One vector is turned by the same rotation once a step. Each row is the vector after some number of steps, and that number follows the row.
The counts run from 0 to 635.
[ -8.7  17.4   9.4 -41.0   6.2  21.4   9.4 -14.1 -27.6   0.3  -8.1  54.2
 -14.4  -2.2   6.4 -20.9  22.5  -2.3  17.6  26.5  30.5   0.7  -0.8   1.5
   5.8   5.8 -21.7 -11.9 -10.2 -17.1 -20.1 -25.0 -17.8   2.0   0.6  -4.5
   8.2  -1.0  40.5   1.5   5.4  53.5   5.0  -3.0  -3.3 -24.5  -2.5  -4.7
 -10.4  -6.4 -24.4  24.9   7.8 -10.7   3.0  -1.8]	302
[ -3.0 -10.2  47.3  11.5  -3.9  -3.4  13.7   9.6   5.2  14.2 -31.4  -0.4
  28.6 -23.8  -7.4 -21.6 -16.6 -22.0  12.1  14.0  -0.7   1.2  -4.5  37.6
 -15.2   5.4  11.1 -26.4   3.4 -14.4   5.1 -27.3  12.7 -43.2   9.4 -27.6
  17.2  12.4  15.4  -8.2 -35.8  -8.6   4.7   0.8 -12.0 -14.7  15.8   3.3
  14.8  16.2 -12.7  38.3 -27.0   5.3  22.3 -37.0]	93
[ -2.0  22.0  10.0 -17.5  19.5  11.6 -26.7  15.4  -9.2   4.4   5.3  68.8
 -10.8  -9.2   4.9 -34.5  25.7   5.6  20.6   4.0  33.8  -1.3   9.4   7.1
 -24.7 -16.7   2.1 -16.0  -8.5 -31.3 -36.4   5.2  15.3 -15.6  19.4  -1.7
  30.7 -25.9   7.7  15.6  -4.7   9.7 -10.6 -11.8  -9.8   4.1  16.0  10.5
  -4.9  -0.7  11.6  16.8   8.2  13.0  33.2   7.7]	578
[ -6.9  -4.0  45.9 -21.3 -27.2  -4.8  22.6 -21.6  14.3  34.1 -28.8   8.0
  10.8  -7.1  -1.5   1.5   0.6 -29.7  -7.6   8.9 -27.6  -1.3 -10.5  31.4
  -3.4  34.2   9.7  -3.4 -15.1  -9.1  -4.9 -25.9  -2.1 -25.7   7.9 -13.4
 -11.8  19.6  16.2 -15.7 -41.9   8.3  19.9  -2.8  23.7 -32.3  12.5   0.3
  -7.1   7.3   7.4  17.0 -10.9 -25.6  -6.0 -18.4]	232
[ -6.6  -8.8   8.1  18.8 -15.3  -8.4  34.0   1.0  21.9  -8.2 -15.0  -8.4
  26.3  -4.5   0.7   0.2  -1.5 -51.7  14.7  16.9 -19.7  -9.9 -12.8  53.6
  -6.9  -9.3  14.3 -15.3   7.1  -2.2 -20.1   0.8  12.7  -7.5  13.5 -11.8
 -21.2  30.1  24.8  -1.9 -27.3 -44.7  12.0  -7.0 -13.3   7.6  15.7  -3.2
  22.5  13.7   7.9  12.6   4.9  12.3  -6.7  -1.3]	552
[ -0.8   6.1  12.8 -15.5   8.1   9.7  13.0  27.4  -7.9   3.8   6.0  21.3
 -21.2 -10.8 -23.3 -56.7  22.4  16.5  14.6   9.2  24.1  -7.1   1.4   2.0
 -19.0 -11.3   0.2 -28.5   0.9 -15.1 -44.8 -15.2  30.2  -7.4  36.8  17.3
  18.8  -6.5   5.7   2.6 -33.1  -1.7  -4.7  -5.8 -44.8  23.6  -8.0 -16.6
   1.4  17.9   5.0  19.0  17.0  26.0   9.0 -12.9]	36
[-19.5  23.7  -9.0 -31.8  -9.4  13.5   8.9  13.0  -1.4  23.5   5.0  34.2
   4.5  26.0   6.7 -15.2  36.6 -27.8  11.8   1.6  -6.6  24.3   7.7  21.8
   6.3   9.9  -9.2 -17.7  26.0 -20.9 -26.6   0.2  42.1 -12.1  36.9  -3.5
  -8.9 -10.7  21.8  -3.4 -32.0   7.7  27.5 -21.7   0.0   9.4  -1.4   4.6
  34.1  12.7  12.2  -4.5  20.4   9.1   6.1  13.6]	173
[  5.4 -17.1  19.8   5.1  -7.7  -9.5  21.5 -24.7   4.5  -4.0 -11.4 -23.6
  13.8 -40.6  14.1  -9.7 -24.2   0.4 -11.0  -8.3  -7.9 -27.4 -16.1  10.9
 -19.2 -25.7 -11.4 -31.5 -20.1  24.1 -29.5  13.1 -35.8   4.2 -17.9  18.5
   4.6  -1.3  -0.7  -2.1  -4.4 -22.4  -2.6  -7.8 -17.6  38.8  26.8 -17.6
   4.6   4.6 -11.2  22.3  -4.1   7.8 -21.8  -5.8]	284
[  5.5  13.7 -13.9 -23.8  17.3  12.6 -39.1   9.5   2.2  41.1  27.5  -1.1
  -0.2   0.4 -10.3 -22.1  34.0  -0.9  25.6   6.6  30.6   7.6  -1.4 -10.5
  -1.5   9.5 -16.7 -25.6  17.7  26.4  -7.7 -42.4  30.3  21.6  44.9   6.3
   2.0   9.4   5.8  12.2  -4.1  -0.3   5.9   2.8 -13.9 -10.5   0.1 -13.6
  -2.6  22.9 -31.6   7.6  33.8   8.6  -4.9  -1.7]	25
[-19.3 -40.3  -5.7  -9.6 -11.8 -11.8  25.2 -43.2  10.7 -18.3 -13.3  -6.6
  14.5 -18.6 -12.3 -29.8 -13.0  11.4 -14.6  13.0  14.4 -18.8  16.2  20.0
 -22.6 -14.2 -12.4  11.0  -5.9 -19.8 -49.5  20.7  -9.7 -13.5   6.6   2.8
 -17.3 -13.8  -0.6  -4.2 -13.4 -17.8  -4.7 -20.8  -6.4   7.0   2.2  12.8
  11.2   0.6  25.6  25.1   6.6 -13.0 -30.3 -34.0]	365
[  1.7  -3.0 -13.8 -14.3  -3.7   6.0  12.6 -23.0 -11.1  10.3  -8.9  24.8
  30.7  -9.3  28.8  11.0  21.9 -11.6  12.0  -7.0 -19.5  -7.3 -20.6  -5.1
   0.6   8.4 -10.6 -15.6   7.4  34.2 -19.5   2.2 -26.4  24.7   1.6   2.7
 -47.0   7.2   4.7  -2.2  17.6  -4.7  25.0  -1.8  21.2  18.7 -20.1 -24.4
  11.8   6.5  -6.1 -10.8  37.6 -14.8 -28.6  23.1]	297
[ -1.2  30.4  21.8 -13.1 -18.4 -15.7 -27.1 -47.6  23.5  46.0   2.9  14.4
  10.6  -3.9   5.1   5.3  23.8 -35.7  -5.9  12.1  19.1  -5.7  -2.1  29.7
  21.4   5.9  -2.1 -16.8   0.6  -6.0  24.1  -6.1  13.7  -6.8  14.1 -19.7
  23.1   4.0  19.3  10.6 -19.7  -5.4  -0.9 -13.1  39.0 -21.2  22.9   9.2
 -13.4  14.4  -4.6  16.9 -20.7 -14.9  19.3 -14.8]	325
[  1.5  14.3   4.9 -35.6  13.5   2.4   1.7   4.7 -16.5 -13.7  -1.9  77.8
  -0.3  -3.6  -3.6 -16.6  21.0 -12.6  17.7   0.4  13.7 -20.5   5.6  18.7
 -22.7  -2.1  -3.4   6.8  -6.1 -19.9 -44.1   8.1  -8.8  13.1  -6.8 -20.9
 -31.1 -14.6  15.1   9.3  21.1  14.2   8.7 -10.4   9.9   5.1  -6.6   6.9
  -3.2  -0.5  16.9   9.9  39.3 -19.2  23.4  19.5]	438
[-13.7 -27.3  13.1 -13.3  -6.6   8.3  18.1  -2.4  16.8  11.3  -5.1 -12.9
   5.8   5.7 -32.1  -8.7   7.7 -31.7  20.3  22.5   1.0 -24.8   8.8  43.7
 -29.9  19.9  -7.8  -3.2  -2.4 -19.3 -27.0 -21.1  27.2 -11.3  11.3 -30.0
  -3.2  13.3   4.2  -1.2 -20.2 -10.9 -10.7  -3.8   3.6 -37.1  33.3  24.9
  13.7  21.3 -15.8  30.5   8.1   9.7 -12.8 -37.4]	555
[ -0.9  29.2  -8.7 -28.3   8.3  12.6  24.9 -22.3  -7.6  27.0 -35.2  39.2
  15.0   8.7  44.3  -3.5  16.0  -4.7   2.4  17.4   6.2  11.7 -21.9   1.1
  43.8  17.0 -11.3 -20.5 -22.6 -19.2 -14.7  12.7 -29.8   4.7   5.6  15.1
  -0.6  -2.2  27.0 -21.1   0.1  27.4  16.5  -1.7  -7.8  16.8 -18.1  -0.7
   6.8  -3.2  -7.7 -16.8   1.8   8.2 -27.4  23.1]	305
[ -1.9   5.5  31.0 -23.1   8.8   5.4 -10.8 -29.1  26.9  27.6   0.0 -26.2
   0.5  -2.2  -1.6  -0.9  -2.3   4.8  -5.0   4.8  27.2 -30.5   8.7  33.6
 -25.4 -12.2  -6.6  -4.4 -13.2 -21.9 -36.7 -14.3  20.3   3.5  23.1  -1.9
  34.0 -28.3   5.1   4.9 -19.9  -6.2 -17.7 -13.3   4.4   7.9  45.0  12.7
  18.8 -15.3 -13.5  32.9   0.9  14.2  -2.9   1.1]	419
[ 10.3 -18.2 -13.7  22.9  19.1  20.7  -3.8  12.1  10.0   6.5 -17.2  13.9
  39.9  -0.7  12.2 -34.4   2.4 -13.7  17.1  -0.8   5.2  -3.3  -9.7  19.9
 -30.1 -15.9  16.0   0.5  11.4  -4.5 -36.3   7.7  22.3  10.9  28.4   1.0
 -30.8   1.3   4.4   1.4   7.7 -38.1  11.9 -14.2 -31.7  40.6 -16.7  -2.8
  28.5   8.4  -4.8  -2.4  34.9   3.8  -7.2  14.7]	32
[ -8.7  -3.0  25.7 -20.6   7.3 -33.0 -16.8 -14.3   1.1  41.6  -0.8  10.4
 -31.4 -17.8  -3.5  -6.5  28.2  10.8  -2.8 -41.0   4.5 -36.3  13.0  16.3
  -5.1  31.9 -10.3 -17.3 -14.0  -8.9   3.6   6.1 -16.4  32.0 -20.4  -2.7
   3.2  15.9 -11.4   3.7  31.1   4.7   1.3 -30.5  27.9   0.4  39.9  13.2
  -1.9   9.0 -17.7  -6.5  -0.2  13.8   0.9 -12.4]	511
[  4.9  12.2  27.1 -15.6  10.3 -35.9 -24.9 -39.9   6.2  40.0 -20.7   6.5
 -20.2 -24.2  15.2 -18.9  13.5  -1.6  -1.0 -29.3  -3.9 -28.8  -7.3  19.9
  13.0  -2.1   8.6 -33.2 -15.8 -16.6  22.1   5.1  -5.0  22.3  -9.2 -14.5
  39.1   5.8  -0.5  -9.2  22.1  -9.6 -13.1 -28.4  19.0  23.8  24.5   5.9
  -2.0   2.5  -9.1 -10.7 -29.7   9.4   9.2 -25.0]	189
[ 26.6 -21.6   1.8  18.2   6.4 -23.9   1.4 -57.3  21.2  25.3 -32.7   5.8
  -9.0 -31.7 -13.3 -16.5 -12.4  -0.1  -6.0  20.0   4.4 -48.8 -11.2  17.7
  -2.3   4.5  26.9 -11.8 -31.5 -11.9  -5.8  18.1 -15.3  34.7   0.7   5.8
   7.1   7.7  -2.8  -2.6 -11.5 -15.8 -17.5 -28.4   4.2  13.9  21.0   4.9
 -14.7   7.2   2.9  -4.3   6.5 -15.7 -16.4   0.3]	51
[ -9.6   4.5 -16.8  10.2   5.9  28.7  11.5 -16.3 -23.5 -15.4   6.4  28.1
  35.9  -2.4  36.2  -0.5 -12.0 -32.7  11.0  14.0   6.4  19.8 -11.5  -4.5
  10.5 -32.0 -14.9 -40.1  10.6  24.7 -14.1  27.9 -23.4 -21.7   7.3   8.9
   7.2   4.0  17.9  21.1 -22.6 -17.3 -11.9  13.1 -19.2  13.2   2.5   7.6
  -5.1  21.0 -23.7   7.2  -0.2   8.6 -11.5  18.7]	389
[-26.4  -7.1 -14.5 -18.0 -34.8 -37.5 -10.5 -20.5   4.5  15.8  23.5   0.8
  24.2  -6.3  -8.4 -12.3  28.1 -24.2 -13.3  -0.4   9.1  12.9   7.8   4.0
  15.0  17.8 -27.2 -10.1  20.3  29.7  -7.9  -3.8  -6.4  -4.0   1.0   8.2
 -38.8  20.5  18.2  18.5  -4.5 -28.7  15.2 -18.6  30.1 -31.8  -9.6 -14.9
 -10.2  30.4  10.8  10.0 -12.5 -11.8  -0.8 -29.3]	460
[-12.0   6.6  31.7  -7.6  -8.4 -19.7  15.9  11.2  11.8  44.5 -11.3 -29.3
  -3.0   5.3   4.6 -13.8  15.7 -21.1  -1.8 -10.1 -17.8  -5.9  -7.0  42.4
  11.1  31.3  -3.7 -21.3  -3.9   3.7   6.8 -14.1  21.2  -0.9  15.0   8.6
  17.5  37.0   9.4 -15.8 -26.8 -12.9  17.7 -12.1 -13.5   2.0  20.9  -7.8
  26.2  12.5 -17.1  -1.3  -9.6  41.0   1.5  -1.6]	95
[  2.4 -22.9 -14.9  14.4  27.4  13.8 -20.0 -17.1  -8.1  17.7  -9.1  15.9
  25.9 -10.2  17.3 -34.4 -13.1  12.7  10.9   3.4  18.4  17.6   1.7 -38.6
  -7.5 -21.3  -7.4 -26.8  25.2  -4.3  -9.4  18.2  15.6  -7.0  42.5  31.5
  10.7 -15.9 -18.9   0.3 -27.2 -31.3  -3.5  -0.6 -29.1  25.5 -14.7   8.6
   6.5  30.1  -4.6  -8.9  -6.3   8.2 -30.4  -9.0]	261
[ -2.2 -14.4  18.6  10.3 -43.5 -16.4  37.2 -29.9  15.2   0.4 -11.2  -6.0
  11.8  -6.7  11.0 -10.9  -3.6 -41.1   0.0  34.5 -13.0  -5.2  -7.9  28.1
  11.9  -9.3   6.5 -33.5  16.2  13.6 -23.5  -3.1  -2.1 -21.6   7.6   7.7
 -11.8  15.9  26.0   5.8 -56.2 -18.7  16.5  -5.6  -4.7   3.3   3.3 -10.2
   9.3   6.4  20.3  16.2  -9.7  -8.7 -16.7  -1.0]	230
[  4.0  -3.2 -18.5  -3.8 -17.1  -0.7 -16.9 -14.5   8.3 -12.1  26.8   7.2
   1.3 -29.7 -23.6 -14.5   9.8 -14.4  14.3 -11.1  19.7 -27.4   4.5  10.1
 -27.6 -22.6  -4.4 -36.6   8.3  25.2 -31.7  15.1  16.7   5.9  21.8  -3.7
  -4.0  -4.1 -12.2  26.8  14.8 -39.4 -24.9   1.3  12.2  10.3  14.6  -9.5
 -10.0  33.9  -0.1  21.5   8.6  -9.6  -7.7 -29.8]	195
[-25.1  16.2   6.4 -49.2 -16.1  15.1  -3.4   9.6   0.9   4.5  30.7  -2.8
  18.7  -5.1  16.4   9.2  22.6 -25.6  10.4  -7.1 -10.5  25.2  -6.1   1.0
   6.5  -3.2 -49.3 -38.8  19.5  41.1 -20.0 -25.0  -3.7 -24.2   8.0  -6.0
  -2.3  15.2  23.8  14.0  -4.0   0.4   7.5  14.3  16.7 -11.5   5.0 -17.2
   8.4  27.0 -26.3  34.2  -4.0   8.2   6.6 -24.1]	472
[  4.7 -28.3  10.9  -3.2  -6.9  -0.8   4.3 -35.7  15.7   0.0   3.4 -21.3
  -1.7 -17.5   0.3 -21.1   4.6 -21.8  30.8   5.4 -14.2 -14.8 -20.5  -6.0
 -10.5 -36.5  -8.5 -47.0  43.6  41.0   5.5 -17.6  11.5   9.8  17.8 -10.8
  19.0   2.6  -4.8  -2.8 -26.0 -23.6   2.8  -8.3  -6.7  30.9  16.0 -16.7
  16.0  23.6 -14.6  19.2  -8.6   1.9  -7.0 -25.8]	102
[ 16.9 -18.6  10.6  22.5   2.3 -10.6   2.9  -2.3 -23.7  -1.8 -16.3  59.9
  11.7 -24.0  26.6 -18.5 -10.9 -11.2  15.8  -0.3 -10.4 -13.7   0.8  -1.3
 -20.0 -19.9  21.6 -31.5  13.0   1.0 -19.4  34.7 -16.0 -10.6  11.8  29.2
   3.6  -9.8 -12.7  16.5 -37.2 -13.6  12.8 -19.8 -21.1  37.1  -0.1 -13.0
  -3.7  11.3  32.0 -13.5  12.7  -1.6  -9.6  26.5]	125
[ 23.3   8.4   6.7  15.8 -17.2  -7.3  18.0 -11.8  -9.2  -8.5   1.6  40.3
  -5.4 -15.9  -8.0  10.0  -0.7 -43.6  26.9  31.6 -15.8 -32.4 -13.3  23.6
  -1.3   0.4   6.9 -31.8  -7.8  21.2  -5.7   8.4 -14.8  21.5  -5.5 -10.3
  -8.6  31.8  15.6  22.5  -8.8  -6.5 -12.3   5.3   6.5 -10.2  21.8   1.4
 -20.1  24.4 -15.8  -5.9   8.4 -10.3  -0.8  29.0]	381
[  0.7  22.1   5.9 -28.0  22.7  32.7 -13.6 -31.2   0.7  37.2 -29.5  16.9
  38.4   6.8  30.3 -10.8   5.3  -4.6  17.2  31.6  16.1  21.8 -30.4  -7.6
  16.9  20.5  -3.0 -11.7 -18.8 -19.3   7.7 -27.2  -0.6   0.7  27.7 -14.4
   1.1  -5.5  33.7 -24.2   1.9  22.9  -5.2   0.3  -4.0 -10.7 -12.4  10.3
   5.4   6.2 -33.9   9.1   4.2 -26.9  -9.1 -11.8]	166
[-18.9   8.2   3.7 -12.9 -29.7 -39.9  19.9   0.1  -0.3  11.6  20.6 -13.3
 -17.4 -18.4 -31.2 -42.1  24.7   8.0 -20.5   5.6  32.0 -10.9   4.7  28.3
  19.8  19.9  -5.9 -16.4 -12.3   9.5 -28.2   9.5 -18.0   0.0 -10.7  36.5
  -5.2  23.6  22.2  24.5  -7.1 -15.6 -10.1  -6.0 -11.8 -13.0  10.6  -3.3
 -24.5  22.0 -11.3  17.2 -11.8  24.6  -3.5  -8.5]	141
[  6.4 -10.9   5.6  -4.2   1.7   5.0   0.7 -33.2  35.2  24.7  -0.7 -41.0
   5.3  -7.0   1.8  -8.1  -6.7   1.2   8.3  12.9  15.3 -37.5  -3.1  18.6
 -10.9 -15.1  -8.3 -23.3 -10.8   6.9 -25.3  -6.3  12.6  16.3  40.8  19.0
  34.2 -19.0  -0.8  -0.1 -24.2 -22.1 -21.1  -3.6  -3.3  23.3  37.2   4.5
  20.0 -10.0 -10.5  23.0   9.1  20.4 -22.6   1.1]	420
[ -1.9  -2.7 -10.1 -12.3 -35.3 -36.7  -0.3 -20.9  11.6   0.5  18.9 -11.1
  -2.3 -32.3 -11.7 -15.0  20.5 -19.3 -11.0   4.6  27.3 -22.4  -9.4  29.1
   8.5 -21.5  -3.9 -22.8   3.9  40.7 -39.1   9.9  -9.9   4.3  -3.5  11.4
 -29.7   1.0  17.7  23.1 -11.2 -33.4   3.3 -12.6   4.0   2.8   4.8 -33.7
 -12.9   4.1  10.8  17.2   5.6  -1.4   3.4  11.6]	599
